In the rows, zero is written as 128.
runs of hidden systems:
trace 1, Kesur (11 x 18):
[[106 148 126 141 172 130 149 133 146 192 149 155 132 134 135  98 115 152]
 [115 159 113 120  91 143  99  96 133 131 132  93 104 120 162 154 129 172]
 [137  95 118 101 109 154 134 157  99  84 117 112 128 173 132 101 128 139]
 [108 102 122 121 152 125 140 147 143 187 120 152 137 142 142 129  81 113]
 [ 98 163 135 122 113 147  97 105  92 148 140 115 134 109 161 138 121 127]
 [121 141 147 118 108 157 151 162 123 114 124 109 123 162 115  95 149 166]
 [116 113 120 113 129 131 142 149 142 170 106 129 106 132 125 162  68 141]
 [104 142 127 108 117 122  98 114  71 118 149 117 141 117 155 114  81 120]
 [ 97 134 141 142 149 143 147 148 122 130 134 113 136 173 115  80 137 163]
 [127 132 106 119 141 154 130 120 142 169 114 129  84 128 148 161  88 163]
 [124 126 119  92  85 124  94 127  85 104 148 116 132 137 172 102 105 138]]
trace 2, Tum (11 x 18):
[[172 167 107  68 107 123 160 163 167 149 204 150 130 106 162 139 141 173]
 [128  72 173 153  72 137 104  66 160 130 104 103 173 184 137 122 155 142]
 [ 74 133 102 100 160 182 143 146  97  98  61 127  78 107 132 127  98  64]
 [142 164 125  95  99  70 115 178 135 199 199 144 148  92 165 155  90 146]
 [ 99 118 171 179  99 148 106  78  91 121 121  86 185 168  85 118 167 173]
 [104 148 117  97 174 174 191 163 131  86  73 119  51 116  99 135  72 121]
 [181 114 115 114  92  48  80 139 135 184 183 148 121 118 175 153  60 168]
 [ 89 102 130 180 139 164  94  71  62  97 117 105 177 189 109  53 189 157]
 [121 159 101  92 206 197 204 188 179 115 117 127  49 128 143 147 107 114]
 [199 107 125  98  42  79  66  89 159 178 178 147 139 111 205 182 111 164]
 [ 46  92 142 146 106 181 116  91  73  86  71 106 192 182 107  26 187 110]]
trace 3, pez (11 x 18):
[[139 113 142 125 147 109 144 155 126 199 188 162 183 170 139  91 102 166]
 [ 99 159 145 158 107 130 118  48 167 141 102 101 108 108 109 153 127 181]
 [135 140 107  82 128 162 128 169 103  64 123 104  66 130 166 129 104 121]
 [124  63 100 116 114 105 115 140 122 180 131 154 174 165 133 105  95 139]
 [ 71 150 128 142 147 166 121  57 126 135 115 105 152 113 126 140 143 131]
 [147 164 146  93 127 163 148 173 145 122 161 109  84 143 187 133 124 135]
 [136  94 117 111  61 110 102 134 126 172 105 143 138 136 121 139 108 161]
 [ 53 144 108 118 140 164 135 110  90 113  98 110 144 115 105 125 124 114]
 [128 150 142 112 158 127 147 178 138 159 181 114 125 148 172 145  90 137]
 [138 127 131 132  71 112  98  82 118 156 127 124 131 129 127 135 109 195]
 [ 75 144 111 108 136 165 142 122 107  87  84 106  91 138 119  97 110 135]]
trace 4, tobi (11 x 18):
[[ 77 143 119 112 118 135 134 107 181 177 123 102 132 114 151 167 105 135]
 [130 145 140  96  88 159 118 146  67  83 136 101 130 126 139 140 123 131]
 [107 123 164 139 131 122 163 161 139 145 118 131 140 170  90  82 112 148]
 [ 84 143 104 123 136 117 118 116 135 145 120  96 112 109 128 174  66 145]
 [134 133 129 110 116 127 111 125  69  73 151 113 124 145 139  90 110 158]
 [122 100 136 157 153 132 141 129 155 151 121 126 122 185 120  95 117 173]
 [114 116  83  96 136 158 121  89 124 139 118 122 111 121 162 164  82 148]
 [135 112 141  97 100 146 115 120  97 105 152 132 153 162 168  76 130 133]
 [ 96 112 146 144 136 170 143 133 160 177 107 114 141 175 132 131 132 140]
 [ 99 154 115  67 110 164 145 125 112 137 122 119 121  98 145 165  87 132]
 [113 131 173 113  76 110 122 148 105 110 147 106 159 159 129  80 114 142]]
trace 5, Tum (11 x 18):
[[105 129 121 124 138  78 110  54 118  29 129  77 119 127 134 102  64 145]
 [182  96 157 148 180 143 135 197  79 124 137 160  99 180 144  80 103 109]
 [153 129  68 150 157 143 115  80 162 187 133 167 117 121 136 137 173 182]
 [126 134 108  93  96 130 115 101 162  43 149  87 132 139 180  91 178 125]
 [150  74 154 112 125 171 146 171 138 146 103 147 148 163 154 143 143  58]
 [ 90 152 111 113 117 132 115  83 135 191 116 151 147  63 139 165 126 102]
 [ 89 177 173 124  78 100 119 154 113 103 149  83 150 114 126 104 136 118]
 [132 112 163 153 133 145 153 181 106 150  97 119 128 140  62 180 104 131]
 [122 145  98 122 139  87 128  87 110 128 133 140 113  87  89 149  61 172]
 [142 125 158 152 141  87 114 136 110  87 160 115 122 173 135  56 109 159]
 [167  98 107 165 187 175 133 136 128 129 109 144  89 165 121 134 149 145]]
trace 6, Fogat (11 x 18):
[[111 164 168 115  67 184 130 113  90  82 111  73 131 125 110 163 158 155]
 [132 118 139 106 134 129 195 215 154 148 105 153 122 128  76 128 109 100]
 [120 148 122 129 145  59  92 114 102 158 170 128 122  88 145 164  39 133]
 [ 95 143 132 132 149 171 128 113  53  54 128  89 126 164 108  80 125 173]
 [156 103 129 148 181 139 179 162 203 162 114 152  92 177 115 107 128 154]
 [162 105  86 113  89  85  63  73 141 139 128 134  90 112 185 148  89 157]
 [ 69 102  96 114 100 165  99 129  83  86  97 109 163 166 137  51 186 114]
 [121 120 134 153 177 168 157 145 200 223 129 153 141 137 149 168 165  89]
 [159 174 145  82  47 129  99  70 115 137 144 126 112  64 178 186 109 148]
 [ 57 136 162 111  68 134 148 192  88  95  96  93 170 145  76  75 143 107]
 [124 136 118 152 224 126 172 183 158 207 141 145 116 109 103 212  76  96]]
trace 7, rela (11 x 18):
[[165 116 140  96 132  97 177  68 220  70 172 120 135 155 152  96 115 169]
 [160  49 150 192 143 136  72 126 115 125  95 104 114 198 154 144 128 100]
 [133 118  66  98 151 162 123 131  95 146  83 208  92  94 136  86 141  92]
 [115 158 128 105 104 107 132 133 204 170 188 130 178 127 181 107 179 126]
 [137 117 159 153 110 190 120 116 106 132 106  97 161 128 105 213 182 101]
 [149 142 162  89  87 110 166 132 121 127  84 182 104  70  93 127  89  89]
 [109 158 146 162 111  30  89 162 135 167 179 107 155 111 121 125 108 140]
 [115 151 102 162 186 151 133 119  72  75 129 102 130 104  61 158 151 137]
 [177 126 145 104 159 108 188 122 176  85 140 151  88 133 118 102  86 153]
 [164  75 119 175 130  86  60 114 134 136 145 113 122 181 164 124 120 154]
 [116  99  60 132 171 178 120 113 101  92  81 156 116 127 122  89 182  90]]
trace 8, pez (11 x 18):
[[163 119 166 140  99 116 133 137 119 117 128 137 162 122  91 134 169 110]
 [138 148 173 152 143 120 146 145 118 132 105 152 116  97  89 131 130  85]
 [154 150 136 148 139  68 112 158 116 121 154 143 121  91 114 129 126 105]
 [151 124 135 162 140  88 123 118 110  92 137 132 142 128  79 102 150 145]
 [157 117 143 154 183 122 153 108 146  84 120 139 102 128 104 125 123 109]
 [181  99 123 140 143  94  98 110 139  99 145 152 114 119 158 120 135  88]
 [149 102 123 156 126 127 111 101 132  95 113 147 143 140 115  82 198 105]
 [154 120 136 146 164 144 155 142 172 115 117 144 123 113 120 145 187  72]
 [186 121 147 127 101  94 113 138 137 124 153 155 149  91 135 156 170  75]
 [142 137 172 159  99 108 128 141 103 110 105 143 147 114  71  98 185  98]
 [149 155 152 166 178 101 151 175 135 128 124 147 107  90  79 152 137  83]]
trace 9, tobi (11 x 18):
[[ 72 138  62  66 105 163 116 131 100  55 120  65 102 149 169 108  98 166]
 [130  93 153 112 138 144 156 179 115 154 179 111 162 219 146  99  76 193]
 [ 72 110 136 119 129 177 137  51 121 166  94 110 141 158 137 142  53 187]
 [ 83 131 116  64 106 174 123 138 110  86 117  90  90 167 195  80  77 148]
 [ 92 108 133 106 102 154 137 180 111 194 151 104 161 203 148 107  81 197]
 [ 54 124 119  91 121 189 153  76 108 132 106  87 160 156 121 140  75 186]
 [ 84 133 157  73 114 159 155 153 122  97 137  75 108 185 180  93  52 156]
 [ 77 116 142 117  99 148 121 155  90 189 123  95 133 192 135 118  47 208]
 [ 45 128  94  84 121 178 145  95  91 106 108  84 134 165 127  99  68 199]
 [ 92 115 134  81 128 153 146 152 132 115 159  71 126 207 182  98  50 193]
 [ 88 100 141 106 112 181 123 109  86 171 121  99 134 195 150 129  40 214]]
trace 10, rela (11 x 18):
[[ 90 131 112 118 129 160 102  91 133 158 137 103 146 126 180 172 121 117]
 [125 150 175 110  92 176 139 126  99 109 107 130 123 122 135 109 149 109]
 [102 134 154 121  86 117 141 169 140 186 113 123 131 136 107 131  91 154]
 [ 89 156 102 117 112 119  96 122  82 115 132  93 131  95 127 162  94 138]
 [106 155 161 115 145 128 159 130  98  84 146 115 135 135 112  89 101 137]
 [121 122 144 149 152 128 136 132 135 150 129 105 104 168 126 137  70 184]
 [129 118  86 111 121 143  92 104  98  87 110 114  84 140 158 109 108 158]
 [102 102 116 110 138 146 138 144 131 112 130 126 139 177 158  62 131 131]
 [101 112 123 117 145 186 129 116 137 176 125 117 130 158 172 155 108 138]
 [120 143 140  92  75 170 115 102 109 123 106 130 113 120 168 122 133 129]
 [ 83 133 160 117  75 130 132 166 125 157 111 113 153 146 122 106 120 124]]
trace 11, Fogat (11 x 18):
[[101 181 123 128 119 134 102 159  99 151 164 109 138 107 153 144 151 125]
 [115 145 147 113 120 159 171 130 124 141 141 116 163 133  92 151 119 165]
 [121 132 155 108 133 119 162 138 150 126 111 123  96 121 122 142  63 123]
 [128 134 125 136 129 107  98 161  81 125 130 119  97 136 137 110  76 143]
 [ 99 122  93 139 162 140 132 123 106 128 131 128 132 151 109  91 121 174]
 [130 117 110 124 148 144 143 103 181 130 133 120 101 153 164 123 119 158]
 [139  99 121 112  84 141  90 116 132 135 110 120 109 160 170 118 125 143]
 [ 88 113 107 119 107 151 112 136 120 159  94 141 142 129 131 110 147 114]
 [100 159 123 114 134 148 132 134 146 174 146 124 139 103 165 159 136 112]
 [118 157 160 101  84 148 135 129 110 141 141 107 142 121 141 152 113 150]
 [ 96 138 150 115 121 139 160 164 118 137 100 120 122 127  88 133  92 128]]
trace 12, Kesur (11 x 18):
[[131 134 178 124  74 126 129 143 138 149 108 143 130 125 128 105 140 106]
 [ 99 148 130 136 119 125 132 167 116 143  98 119 120  98  88 157 129 106]
 [129 162 137 118 138 113 150 141  94 124 159 127 145  98  96 149 100 141]
 [122 140 161 147 134  96 137 101 135 110 139 109 126 142 103 105  94 168]
 [125 124 105 148 166 127 115 112 123 102 102 123  79 135 122 111 102 147]
 [143 118  77 115 142 105 103 123 125 117 159 142 120 131 167 102 122 143]
 [121  94 109 132 124 139 106 100 152 125 143 115 161 166 157 113 162 136]
 [143 107 127 116 138 188 137 116 145 133 108 136 116 146 162 148 155 101]
 [150 130 151 105  81 128 119 157 133 157 135 148 129 114 162 135 142  95]
 [ 96 132 154 135  87 126 126 152 111 146 106 118 165 121  91 135 149 103]
 [113 162 148 123 154 147 176 148 118 130 122 128 127  97  86 163 106 118]]
trace 13, gebog (11 x 18):
[[133 157 179  96  52 124 132 135  97 117 114 104 103 112 113 155  63 169]
 [ 70 134 120 114 115  92 120 163  80 121 104 108 106 145 104  76  44 156]
 [ 70 136 116 136 180 133 134 130 142 163 140  97  99 168 155 122  46 181]
 [148 138 125 105 122 164 130  71 134 132 154 119  87 158 178 121  80 221]
 [134  99 123  96  64 153 109 115 137 119  86 133  79 177 171  61 110 175]
 [ 78 100  78  85  96 164  94 140 130 184  89 124 111 152 188 124  91 130]
 [ 72 161 101  72  98 169 112 114 102 180 162 125 164 125 189 118 121 163]
 [ 78 169 188  94  56 181 141 130 119 145 123  94 142 153 158 106 126 160]
 [ 84 164 160  80  62 151 141 168 101 150  92  93  99 112 124 164  54 147]
 [ 66 167 125  92  99  90 122 156  77 145 151 100 130 123 120 100  30 185]
 [ 58 149 157 135 147 142 141 118 124 135 131  71 106 188 136  93  47 208]]
trace 14, gebog (11 x 18):
[[147 130  89  84 144 126 145 155 130  98 144 138 108 103 141 143 114 113]
 [139 104 149 149 119  85 116 123 137 158 163 142 178 154 127  99 129 140]
 [107 121 132 152 148 179 118  84 121  99  84 111 110 131 120 145 150 108]
 [163 152 123  96 139 122 148 171 138 128 151 156  99  99 151 137 124 106]
 [136 112 137 158  92  80  97 129 132 151 147 123 174 145 106 117 153 154]
 [ 91 120 116 128 162 174 145  97 121  77  88 106 123 127 110 136 139  98]
 [173 148 150 106 147 111 150 168 141 152 168 161 114 104 158 142 101 100]
 [143 118 140 178  91  91  85 108 106 133 134 118 155 140  95 119 159 168]
 [ 96 122 101 117 168 170 158 122 136  66  80 116 103 129 105 115 141  92]
 [175 131 141 110 149  91 139 157 158 176 179 160 129 107 170 163  91 107]
 [140 115 131 170  93 112  79  75  86 115 133 121 170 142  98 105 177 168]]

runs to name:
trace 15 (2 x 18):
[[116 114 165 121 128 129 153 117 160 131  84 153 116 124 125 101 112  78]
 [129 136 115 152 138 109  81 159 121 147 142 119 120 104 153 161 149  79]]
 -> pez
trace 16 (2 x 18):
[[ 84 113  79 101 140 132 130 150 159  87 119  76 137 132 142 163 129  90]
 [156  99 150 113 124 171 124 124  92 152 166 134 181 156 158 158 126 128]]
 -> pez
trace 17 (2 x 18):
[[126  79  90 122 145 153 139 138 133 155 110 136 145 158 115 149 112 146]
 [105 138 129  98 126 147 130  72 131 134 140 127 155 107 162 142 112 109]]
 -> pez
trace 18 (2 x 18):
[[141 134 166 160 125 142 113 113  79 118 142 134 156 143 109  99 165 129]
 [123 147 120 132 156 147 173 151 164 122  96 138  86 117  90 126 140 133]]
 -> Tum
trace 19 (2 x 18):
[[ 97 155 116 128 152 144  98 103  56 133 166 127 150 126 156  98 114 146]
 [116 143 139 132 139 133 155 133 179 147 142 114 106 169 137  92 120 198]]
 -> pez
trace 20 (2 x 18):
[[118 158 124 112 128 126 147  97 136  32 119 122 130  79 111 108 185  73]
 [176 133 174 164 142  71 124 208 170 151 156 128 103 129 128 152 129  93]]
 -> tobi
trace 21 (2 x 18):
[[112  64  90 158 156 100 135 149 185 179 132 113 174 189  93 143 121 162]
 [126 133 110 117 186 168 114  42  93  65 143 106 115 108 169 165  94 115]]
 -> Tum
trace 22 (2 x 18):
[[103 109 142 160 125 124  82 176  89 129 108 108 154 124 134 148 158  34]
 [149 171 137 129 168 158 157 123  94 160 165 174 159  71 103 164 160 114]]
 -> Fogat
trace 23 (2 x 18):
[[136 133  97 129 159 101 126 134  87 106 144 152 125 109 103 101 113 133]
 [127 120 141 165 162 112 134 127 175 134 140 123 126 160 130 101 144 134]]
 -> gebog
trace 24 (2 x 18):
[[ 83  77  98 129 143 118 144 152 119 169 134 114 215 148  78 175  96 121]
 [108 183 184 129 157 162 141  65  92 137 172 115 149 109 147 156  92 138]]
 -> pez
trace 25 (2 x 18):
[[157 138 183 111 139 175 182 131 147 116 154 124 130 154 142 139 125 145]
 [148  96 149 139  79 119  98  97 124 153  92 127 109 147 123 141  91 162]]
 -> rela
trace 26 (2 x 18):
[[186 126 128 148 139 122 118  98 173 131 134 151  98 115 143 149 157 131]
 [150 111 115 111  94 121 117 116 133  69 108 141 128 114 127  98 174  96]]
 -> pez
trace 27 (2 x 18):
[[ 72 150 104 150 136  92 118 126 125 125 116 115 137 114  84  95 135 144]
 [132 140  92 127 178 141 144 126 132 104 155 105 110 126 126 165 119 163]]
 -> Kesur
trace 28 (2 x 18):
[[ 95  82  72 158 170 100  85 161  81 117 127 108 136 181 121  81 105 143]
 [106 132  69 100 211 190 158  99 134 109 142 143 109 134 168 112 120 129]]
 -> rela
trace 29 (2 x 18):
[[160 116 166 142 150  99 144  87 149 166 138 148 124 125 116 148  53 153]
 [116 114 108 139 111 127  69  79  94  93  93 119 101 129 155  98 124 118]]
 -> tobi
trace 30 (2 x 18):
[[130 100 125 112 107 116 124  73 198 114 135  98 123 170 169 122 104 168]
 [126  90 125 115 128 177  97 130  80 103  97 125 108 159 182 109 116  83]]
 -> Tum
trace 31 (2 x 18):
[[107 134 119 125 100 153 145 180 105 148 121 114 156 141  83 145 152 162]
 [106 158 152 106 141 131 169 126 126 156 137 129 139  98 104 174  66 135]]
 -> pez
trace 32 (2 x 18):
[[184 105 153 130 156 110 132 118 156  80 180 120 131 164 167 117 121 124]
 [152  83 136 170 125 125  92  89 145 146  88 160 113 150 137 101 153 111]]
 -> Kesur
trace 33 (2 x 18):
[[136 188 148  91  86 142 112  79 113 145 154 130 107  80 178 157  91 163]
 [112 137 155 114  57 122 114 179  93  95 118  97 118 171 127  56 134 166]]
 -> gebog
trace 34 (2 x 18):
[[124 159 144 168 149 104 127 132 120 161 137 147 122 119  97 104 132 155]
 [119 147  93 121 125 120 127  99 141 101 123 113 107 107 115 136 134 171]]
 -> Kesur
trace 35 (2 x 18):
[[158 127 124 148 166 115 147 188 143  95 153 128 130 128 104 126 185  95]
 [171 115 137 145 127 101 130  85 155 163 138 155 148  99 106 179 131 134]]
 -> Kesur
trace 36 (2 x 18):
[[120 106  85 143 140 153 102 138 111 159 144 152 149 180 156  54 181 163]
 [102 118 104 124 118 162 129  59 203 171 110 125 142 133 155 149 167 149]]
 -> Fogat
trace 37 (2 x 18):
[[138 152 192 191 142 152  82 107 119 156 119 109  80 139 173 141 137 119]
 [140 152  79  95  79 155 123 160  95 106 100 142  91  99  98 113 174 161]]
 -> Tum
